In the rows, 128 means zero.
Each run below is a few steps of one of 8 hidden systems, one row a step.
Z654, trace 1:
[[130 144 136 152 113 122 141  91 151 175  92 107  93 157 148 123 140 122]
 [114  77 118 112 142 154 130 139 162 109 140 141 121 119 125 102 105  82]
 [115 147 128 132 142 106  67 125  93 110 114 140 140  97 118 148 106 157]
 [127 164 147 130 139 115 151 124 143 153 133 103 164 164 181 119 153 141]
 [138 107 112 134 103 149 163 170 131  97 162 154 130 120  99  94 143 110]
 [136 140 137 125 119 127  99 122  79 144 128 110  93 104  96 176 124 147]
 [151 128 144 134 145 127 166  84 171 146  94 111 132 167 164 143 123 116]
 [104 100  86 119 131 147 123 161 164  97 118 160 114 103 110  87 128 109]
 [101 142 140  96 124 104  75 129  80 140 137 113 144 119 119 164  98 159]
 [148 150 152 169 119 101 161  92 146 143 129 121 158 177 178 109 142 130]]
Z889, trace 2 (10 x 18):
[[113 148 103 117 140 146 121 122 151 164  72  96  90 123 137  84 135 142]
 [107 101  90 122  82 118 124 159 110 108 150 161 116 114  77 112 121 128]
 [151 120 130 179 116  87 154 102 107 128 157 118 137 157 175 122 136 128]
 [118 138 184 110 147 171 138 144 163 149 140 143 158 139 134 108 124  97]
 [140 149 138 131 150 131  87 131 106  99 109 152 137  89 108 181 121 154]
 [113 145  96  99 136  98 110 106 130 140 116  61 109 145 145 129 141 130]
 [132 103  94  98  99 157 174 161 151 126 117 140 133 128 113  98 128 143]
 [146 122 137 191 100 124 127 124 106 131 146 161  90 115 119 144 149 119]
 [110 119 162 121 151  98 135  99 124 138 148 109 152 165 134 132  97  85]
 [133 135 139 120 157 164 121 140 146 123  85 149 158 106 154 111 103 164]]
Z40, trace 3 (10 x 18):
[[115 156 135 177 111  88 150 116 130 155 155 108 114 168 148  81 168  99]
 [148  85 166 103 137 170 119 121 137 106 136 153 160 119 106 132  67 110]
 [113 164 119 160 141 106 105 129 111 142  92 142  79  99 114 172 154 146]
 [114 133 126  82 140 143 133 125 175 142 136  81 146 159 161  96 141 109]
 [153 114 107 130 113 121 142 149 106  86 128 164 164 111 122 149 114 174]
 [115 132 125 165 105 125 125 128 102 171 137 111  75 126 125  84 142 116]
 [140 118 168  95 147 132 133 104 130 121 147 109 158 150 119 162 105  98]
 [126 149 116 167 143 126 113 132 150 102  91 179 125 102 128 133 144 136]
 [105 121 112  84 115 155 121 143 135 168 118  94  98 127 127 113 123 137]
 [146 132 119 121 130  91 148 127 111  99 159 111 165 148 147 162 142 140]]
Z152, trace 4 (10 x 18):
[[ 98 179 170  75 180 134 146 163 142 162 103 127 191 140 154 154 125 157]
 [164  85  88 166  99 123 152 120 161  80 123 182 128 128 170 165 144 148]
 [116 171  88 105 123 109 132 160 102 136 145  63  94 123 101 118 193 134]
 [135 128 154 122  79 104 155  97 106 146 113 146 161 171  76 120  74 135]
 [142  85 134 152 127 168  98  95 153 138 134 108  67 116 146 103 120  82]
 [ 88 150 137  87 195 128 107 158 120 117 104 127 157 102 115 118 101 128]
 [130 123 137 182 121 107 124 123 128 131 124 183 142 127 183 160 125 159]
 [139 149 102 114 115 141 135 159 149 111 169  93 136 138 153 104 192 130]
 [143 138 137 111 107 117 149 141  96 109 134 146 142 128  55 160 120 131]
 [135 112 141 127 111 133 135  86 138 174 116  95  83 152 144 152 119 115]]
Z148, trace 5, 10 rows:
[[177 109  75 106 177 143 189 114 185  48  81 109 135 123 102 115 136 101]
 [ 73 113  99 155  85  90 111 124 123 141  75 198 131 127  96  77  62 156]
 [102  92 126 113 113  81 136 158  73 134 241  92 152 151 165 131 132 114]
 [191 182 197 141 189 166 152 123 127  99 118 122 199 122 151 115 132 142]
 [ 88 153 160 102  97 171  33 119 154 181  89 153  97 107 108 148 114 147]
 [136 118  63 106 113  92 159 136 124 130 155  71  75 141 142 201 193 136]
 [153 144 121 181 168 132 199 121 180  88  80 157 132 136 111  61 150  85]
 [ 97  77 126 111  63 145  80 122 102 154 126 150 110 120  73  67  43 131]
 [141  94 122 140 156  69 150 138  48 122 197  96 138 123 186 202 122 147]
 [140 171 187 119 203 168 146 136 197  88 103 164 199 130 142 125 144  97]]
Z40, trace 6:
[[138 112 119 142 130 127 150 105 170 133  80 154 129 138 163 147 114 144]
 [103 134 100 107  94 110  74 121 117 132 119 117 129 125 125 108 111 160]
 [109 126 126 122 167 100 157 160  91 129 166 107 145 126 147 123 129 118]
 [165 142 173 165 127 163 144 122 127 140 125 149 144 128 150 118 125 143]
 [123 150 138 110  98 149  77 129 131 128 133 130 109 115  78 136 138 119]
 [124 117 105 109 171 119 166 141 147 111 134 104 111 128 132 154 158  95]
 [155 118 115 137 107 136 155 103 158 127  84 143 142 146 148 113 110 158]
 [ 94 119 112 119  84 102  86 126 100 139 143 133 119 126 100 115 105 136]
 [120 119 142 139 187 108 146 136 102 131 156 101 128 123 160 138 126  96]
 [157 159 167 147 132 162 129 116 149 130  89 156 159 130 139 122 119 154]]
Z148, trace 7 (10 x 18):
[[134 141 129  91 118 139 129 162 106 112 127 148 150 112  80 168 124 158]
 [128 133 124 162 110 111 104 102 161 125 136 142 130 147 185 143 155 132]
 [115 146 118  88 151 138 149 140 135 147 111  76 122 136 112  87 130 115]
 [143 135 129 163 100 134 134 147  95 126 127 162 108 104  96 133 137 151]
 [134  99 144 138 134 121 110  87 144 120 154 112 119 144 150 138 116  86]
 [129 125 121  96 162 139 163 146 127 135  89 122 142 117 124 130  98 152]
 [103 137 118 144 114 116  93 149 129 110 139 174 134 110 124 137 146 135]
 [137 134 130 109 109 110 136 102 139 131 147  87 146 169 142 121 135 119]
 [132 146 142 145 150 148 151 150 112 157 105 125 119 112 135 101 127 145]
 [126 123 137 129 113 137  89 128 121 112 151 139 108 113  97 149 136 105]]
Z962, trace 8:
[[104  86 159 132 161 171 129 116 151 176  68 167  86 107 125 134  60 104]
 [128 191 127 124 173 150 172 192 123 129  92 128 164 105 129  78 158 172]
 [113 135 105 119 108 115  50 139 125 112 188  94 139 122 204 129 173 155]
 [156  72 106 120  63 145 164 104 135 169 128 120  65 149 120 187 126 132]
 [171 166 145 136 147  98 185 122 102  75 118 136 168 140  51 148 131 117]
 [ 71 135 147 126 181  92  44  96 139 112 133 123 139 129 140 117 100  75]
 [ 90  88 107 123 113 160 165 146 164 197  74 157  90 131 150  86  87 138]
 [179 172 112 157 122 150 160 179 110  85 140 132 162 106 123  72 179 177]
 [127 122 155 123 110 126  42 108 102 131 215  82 114 127 161 164 153 104]
 [137  81 146 110 109 139 190 108 140 186  87 151 101 151 114 209  81 134]]
Z364, trace 9 (10 x 18):
[[116 149  96  93 136  61 140 157 102  67 192 102 198 149 134 148 162 141]
 [151 135 183 152 163 177 216 167  96 193 134 117  93 118 119 118 138 107]
 [147 107 148 147  64 143  54  56 140 120 101 154 102 131  74 124  78 116]
 [ 72 165 111 100 168  51 112 117 166 110 133 108 183 171 179 149 157 114]
 [145 109 108 133 175 188 198 178 131 169  85 121  78  85 163 126 140 157]
 [150 116 106 135  38 145  52 124  97  89 148 158 123 101  64 108 111 163]
 [ 90 140 153 109 160  56 157 140 114 114 204 106 198 181 145 134 139  79]
 [178 129 170 162 183 191 200 111 134 176  62 116  77 110 130 128 117 116]
 [114 139 105 125  54 141   4  89 161 107  97 160 107 115  90 123 122 146]
 [ 69 118  96  90 170  53 157 166 130 111 181 111 187 160 205 163 145 127]]
Z260, trace 10, 10 rows:
[[142  99 162 159 128 126 123 110  83 151 142 130 103 118 136 148  92 123]
 [110 137 157 103 130 151 160 141 145 183  97 140 122 142 122 154 116 133]
 [119 142  99 118 123 131 131 167 141 119 125 147 145 114 154 144 161 174]
 [144 167 122 126 147 108 112 122 110 101 143  80 145 130 131 114 158 132]
 [141 114 129 128 116 129 142 108 153 104 137 124 136 149 100  94 120  87]
 [133  91 122 160 115 121 122 111 120 122 122 157  91 113 119 151 107 114]
 [110 121 138 103 149 130 122 130 110 168 106 108 114 121 131 153  96 140]
 [109 146 130 117 129 140 129 148 153 145 110 145 156 135 157 109 133 156]
 [131 158 124 146 125 126 106 152 119 109 154 130 132 112 133 115 172 131]
 [149 125 142 121 126 118 140 117 112 114 165 100 142 144 112 129 127 103]]
Z962, trace 11, 10 rows:
[[148 181 154 153  88 153 192 131 135 206  96 129  80 152 106 167 187 146]
 [152 122 130  86 167  94 152 140 116  48 179 110 219 146 140 156 126 126]
 [ 94 113 107 141 127 107  40  81 129 135  85 133  65 100 111 157  96 117]
 [111 143 128 117 121 131 228 147 163 175  95 128 129 172 108  83 143 111]
 [145 125 114 149 130 117  89 148 101  52 167 152 186 103 146  83 118 153]
 [129 119 156 146 109 169  76 101 139 181 139 103  53 118 143 139 143  99]
 [140 122 152  96 125 140 220 169 116 155 128 146 164 147 114 157 110 152]
 [146 165 116 144 172 102  72 112 123  54 109 131 156  97 139 155 149 149]
 [ 77 113 108  89 118 121 108 117 153 182 125  82  74 147 129 127 130  94]
 [138 111 106 151  89 105 200 147 118 127 110 179 156 148 120 109 110 164]]
Z889, trace 12 (10 x 18):
[[131  99 130 160 124 153 112 124 160 121 116 174 119 113 153 125 117 122]
 [120 150 140 146 164 110 112 134  89 110 143 113 126 112 104 109 129 103]
 [115 143 131  96 113 107 126 124 125 145 121 115 169 154 149 129 108 166]
 [144 124 112 123 120 168 111 141 170 106 131 137 119 109 147 127 163 132]
 [140 144 132 134 132 111 154 141  94 122 143 114 110 121  86 150 149 115]
 [124 110 138 114 110 115 149  99 141 166 113 121 134 164 150 149 101 135]
 [131 111 123 139 148 169 113 133 159 109 106 150 112 100 127 100 120 112]
 [113 156 128 146 134  92 116 141  76 125 134 125 125 112  97 124 129 133]
 [118 118 126 104 105 112 124 112 142 142 142 107 155 165 172 123 118 143]
 [156 132 130 131 138 175 136 151 161  99 127 147 130 106 129 117 155 123]]
Z364, trace 13 (10 x 18):
[[ 93 133 153 119 137  64 131 149  49 125 148 162 172 127  77 176  75 138]
 [161 142 182 142 129 156 173  92 153 170 129  95 162 179 180  61 120 118]
 [131 118  95 137 135 150 102 102 192  84  79 148  65 103  71 149 152  78]
 [ 64 149 123 120 153  81  62 155  89 136 129 151 165 104 175 160 108 180]
 [186  90 115  94 116 174 194 143 131 136 167  66 144 147 183  98 138 152]
 [157 153 124 167  94 133 141 133 113 100 126 161  83 108  23 151 166 101]
 [ 52 137 178 126 136  77  78 113  98 174 144 142 157 152 140 120  68 108]
 [181 108 115 111 160 156 191  88 190 118  85  90 148 162 193 119 121 132]
 [120 168  79 155 110 150  89 163 141 101  95 159  65  71  75 128 195 140]
 [ 68  86 136  88 121  94  86 162  72 142 198 139 170 122 156 141  67 144]]
Z260, trace 14:
[[115 121 114  90 120 140  95 122 169 123 138 105 110 134 125 152 151 106]
 [152 103 122 145 153 132 144 134 104 102 122 131 147 109 147 100  94 143]
 [ 99 163 141 146 118 107 118 114 132 161 110 130 106 141 103 121 138 113]
 [129  95 127  96 114 160 116 151 134 123 161 128 135 120 140 142 120 131]
 [144 149 144 161 155 114 147 122 111 133 111 132 141 130 148 137 127 142]
 [112 144 113 105 107 134 138 141 144 142 127 114 109 137 100 115 153 117]
 [147 108 121 123 123 125 113 123 122  93 140 136 151 122 138 145 114 147]
 [126 143 138 145 163 118 137 113 133 138 105 110 110 129 129 123 129 107]
 [111 111 113 114  94 137 133 144 131 140 133 140 120 131 110 103 117 135]
 [136 134 146 139 136 122  97 119 119 120 131 140 139 119 146 162 124 141]]
Z654, trace 15, 10 rows:
[[116 125 110 103 161 141 133 115 175 139  60 125 123 128 156 133 112 142]
 [ 85 116  92  89 104 111 101 141 152 105 133 144 161 136 132 108 114 138]
 [ 98 144 136 147  99  81 107 130  78 146 161 126 143 141 131 109 118 140]
 [162 135 171 164 128 149 147 118 112 150 161 109 127 139 144  94 140 107]
 [160 124 139 140 155 167 130 144 139  93 134 146 112  92 101 148 152 100]
 [127 140 114 105 163 121 141 134 126 128  86 124 124 110 126 191 129 157]
 [123 123  93 102 100 117 159 119 161 139  96 120 143 160 148 114 122 157]
 [ 92 108 107 123  79 116 105 133 132 132 155 137 111 138 104  93 119 108]
 [121 126 166 154 137 113  99 106  85 149 148 117 119 124 132 133  94 112]
 [159 142 155 161 168 153 135 117 148 114 116 127 142 122 162 105 141 117]]
Z152, trace 16:
[[152 176 155 134 196 138  56 100  93 110  72 107 141  78 144 147  99 170]
 [ 88 159 141 159 130 124 153 150 208 149 108 200 156 156 182 130 172 126]
 [142  84  71 114 112 115 155 185  89  79 201 115 137 110 140 133 151 143]
 [170 195 158 123  92 121 112  93  88 144 111  88 128 143  74 160 145 165]
 [114  95 147 114 108 146 169  96 199 158 113 137 111 177 109 121 111  64]
 [122  74  88 114 179 137 119 146  91 101 115 106  91  74 124 115  82 120]
 [103 192 145 155 137 107  77 115 117 154  79 143 147 122 154 121 125 177]
 [114 114 131 153 107 120 147 146 172 112 180 165 160 157 169  94 158  97]
 [164 124 131 111 133 153 133 170  71 102 181 103 125  89 101 150 144 139]
 [142 163 163 102 109 134 124  90 146 163  90 119 134 158 111 190 122 147]]

Name the system that made each run.
trace 17 (2 x 18):
[[118 138 126 114 184 144 146 162 143 134 151  92 105 113 157 147 179  97]
 [157 122 144  93  98 157 148 130  94 148 115 117 122 125  73 152  94 156]]
 => Z889
trace 18 (2 x 18):
[[155  78  93  42 152 170 143 106 151 112  71  77 107 117 104 156  75 138]
 [ 84 150  88 166 162  74 101  95 143 129  31 155  84 109 115 131 112 134]]
 => Z152
trace 19 (2 x 18):
[[124 128  93 128 110 115 128 158 136  85 184 113 162 138 152  67 165 126]
 [158 156 168 139 104 140 122 144  75 119 165 137 130 111  65 156 140 129]]
 => Z152
trace 20:
[[139 141 119  73 152 119 186 115 128 162  54 100 120 141 111 221 114 168]
 [101 146  89 152  73  79  91 110 175 110 148 145 164 171 185  86 168 144]]
 => Z40
trace 21 (2 x 18):
[[ 81 148 130 167 152  53  92  67 152 115  62 176 117 141  93 167 100  90]
 [ 84  60  99  89 136 168 102 154 132 172 152  90  74 104 175  92 101 111]]
 => Z260
trace 22 (2 x 18):
[[ 94 145 131 186 114 112 180 148 144 163  66 219 108 126  88 115 121 128]
 [ 92  73 145 159 139  97  73 118  81 139 191 136 113 113 169 133  85  97]]
 => Z889
trace 23 (2 x 18):
[[159 109 138 119 152  90 155  79  85 117  92 116 123 131  87 211  71 128]
 [ 88 184 131 103 167  96 113 105 174 111  60 140 155 147  81 117 119  99]]
 => Z962
trace 24 (2 x 18):
[[169 191 105 137 166 115 125 135 137  61 110 108 159 109 143 143 190 163]
 [110 146 122 133  73 114 191 165 132 164 136 169 120 154  87 147 166 136]]
 => Z152
trace 25 (2 x 18):
[[132 145  79  80  66 166 100 126 173 145  76 105  90 128 100 123 153 176]
 [ 71 121 107 132 137  39 123  93 123 109 127 131 123 158  78 131 105  67]]
 => Z152
trace 26:
[[146 180 139 166 130 144 122 109 141 139  59 141 124 121 118  88 135 160]
 [ 63 122 110 110 124  98  91 162 123 127 167 148 120 121 115 144 141 104]]
 => Z889
trace 27:
[[ 76 162 135 111 185  87  82 122 105 127  78 128 146 114  96 120  85 123]
 [122 116 154 202 131 121 142 124 137 152 136 177 138 137 205 104 119 133]]
 => Z152
trace 28:
[[203 120 172 133 139 190 194 146 148  87 153 149 174 128 115 120 137 115]
 [110 122 134 132 120 145  23  82 132 141  73 138 112 102 142 113  67 159]]
 => Z148
trace 29 (2 x 18):
[[155 117 129 185 131 145 159 140 110 141 142 129  89 113 156 102 151 124]
 [110 148 127  66 105 154  97 157 130 134 134 115 155 125 104 119 125 156]]
 => Z152
trace 30:
[[ 99 126  91  97  88 110 165 106 169 176  94  95  89 174 113 124 144 116]
 [122  88  89 133 128  97 131 108 101 100 112 114 115 121  87  68  72 108]]
 => Z152
trace 31:
[[132 171 104 170 114 120  73 113 116 125  90 118  92  99 126 100 155 160]
 [116 120 142  97  93 137 158 136 154 161 180 105 133 176 142 114 150  97]]
 => Z962
trace 32:
[[128 158 133 136 178  96 135 124  85 141 128  78 126 122 152 135 137 135]
 [149 121 144  95  96 186 134 129 153 154 113 126 115 132 106 137 123 140]]
 => Z364
trace 33, 2 rows:
[[155 103 178 120 104 144  89  81 128 100 188 107 124 147  75 138 115  53]
 [118 145 154 208 201 112 130 120 118 137  80 177  98  91 148 163 126 112]]
 => Z654
trace 34, 2 rows:
[[150 151 139 203  88 107 186 113 156 124  84 217 134 154 103 147 149 136]
 [ 95  60 112 103 112 154  90 115 154 149 158  91 100 139 166  48  89  86]]
 => Z148
trace 35:
[[150  95 140  98 140 156 148 125 144 104 134 133 167 135 126 130  92 124]
 [138 172 138 164 146 139 107 128 130 135  86 143 107 101 126 134 153 144]]
 => Z889
trace 36:
[[148 140 128  73  85 127  72  93 109 102 123  94 172 140  82 111  84 162]
 [108 154 147 135 145 114 179 154 180 130 164 149 157 166 158 151 194  88]]
 => Z364
trace 37:
[[135 156 144 108 135 137 154 161 109 150 138 110 180 136 176 122 134 185]
 [160 127 114 132  80 143 114 117 167  83 137 161 135 134 106 155 158 133]]
 => Z152
trace 38 (2 x 18):
[[133 149 184 119 124 137 123 118 146 148 160 128 163 157 147 172 142 116]
 [143 148 123 105 136 177 116 137 157 147  95 103 115 112 155 123 147 159]]
 => Z148
trace 39:
[[115 153  93 148  90 108 154 115 141 151  50 148  81 134  66 102 132 141]
 [ 77  72 116  85 106  98 113 113 145 152 170 106 128 165 162 150 100  98]]
 => Z40
